Rotation paths and how fast each direction turns (degrees each step)
Each turn is a multiple of 5 degrees from 10 to 175, or 0.
Each row of a path follows its step; steps can be skipped.

step 0: [ -7  -4   5   1 -16 -12  -2 -15  28 -35  -5   5   2 -18  -6   4 -15   6
   5   6 -22  -1  11   5  25  -6 -14  -8 -24  10 -20 -10  17 -46   6   4
   2]
step 1: [  6 -11 -16   0   6   8  21 -28  -3   0  -7  35 -14 -13  -2   3 -19  21
  11   2   5 -12  20  10  30 -14 -12 -21  -6   6  -9  -5  24 -22 -17  18
   2]
step 2: [ 10   6   4 -19  26  13  13 -17  19   2   0  26  20  -7  -9   9 -15  16
  21  -6  31  -9  -7  -4   2  -9 -21 -20  -7 -16  12  10  12 -14  20  24
 -12]
step 3: [-31   0   1 -10   5   0   0   3  30   1  -5  10  28  15  -3  25   2  -1
   5 -14  11   3  12  13   7  18  -6   0   1  -8 -10  15  28 -36  25  23
  -5]
step 4: [-13 -16  -7  -1  -5 -11  -3 -21  23   6  33  16 -18  15  11  17   1  19
  17  -5 -11  -8  22  16  14  33   1 -12 -16  -4  -4   4  22 -13  14  11
  17]
step 5: [ -5  11  17 -31  -9  -5  15 -29  11 -10  36  15  -9 -17   0   4   7   5
   7  -2  -6 -31   4 -13  -5  -1  -6 -24 -19 -16 -17 -21  12 -17   6  13
  11]
step 6: [-20  -6  13 -20   5  -8  25 -29 -15  -1  -4  11  20   4  -9  -6  17  -2
  10   8  18 -15  20 -21   1  -4  -1  -6   1  -1 -31   2  35 -11  -7  30
  -7]
step 7: [  3 -24  18   6  23 -16  14  -2   9  -2  20  10  14  13  -3  -5  23  13
  15  12  16  13  13   0  -3   3  -2 -25 -14   1   9  24  38  10  15  25
  -7]
step 8: [-12  -1  13  -2   0 -22  29  34  25  -1  31   9  17 -15  -4  15  14  -4
 -10  -1   0 -11  12  13  -7   6   2 -13 -26 -14  14   5  31 -14   5   4
  10]
[  1  -2  -8   1  -1   2  -1  -1  -1 -11  -2  -1  -1  13   5  10  -1   0
   1   3 -10   5  -1   0   1  -5   7  -6   2   2   1   0  10   6  -2   3
  -4] -> 115
[ 8  5  8 -5  2  2 -4  0 10 -9  8 -3  2 -4  0 -1  2  1  1  1 -3  2 -9 -4
 -4 -4 -4 -9 -5 -2  5 -1 -6  2  9 -1 -2] -> 135
[  2  -1   5   3   3   6  -8   7   6   0   1   1  -2   6   0   1  -2  -5
   3   2   2 -10   3   4  -5   0   6   6  -2   6   1   6   9  -4   6 -11
   5] -> 80
[ -1   5   0   6   0  -4  -9  -6  -9 -10  -1   0  -7  -1   6  -2   5  -3
   6  -2  -5  -6   0  -7  -3   8   4   0  -5  -3  -7   0  -6  -7   1   2
   4] -> 65
[  0  -7   6   3   0  -1   9   5  -3 -10  -5   5  -6   0  -9  -5   1  -2
   4   9   5   1  -2   1  -2   5   3  -3  -1   6   6  -7  -1  -6  -3   0
  -7] -> 55
[-2  3  3  0 -6 -8  4 -2  8  0  7 -2 -7 -9 -1 10 -5  0  7  4 -5  1 -1  3
  6  2  5  3  3  4 -8 -4 -3  3 -3 -8  0] -> 80
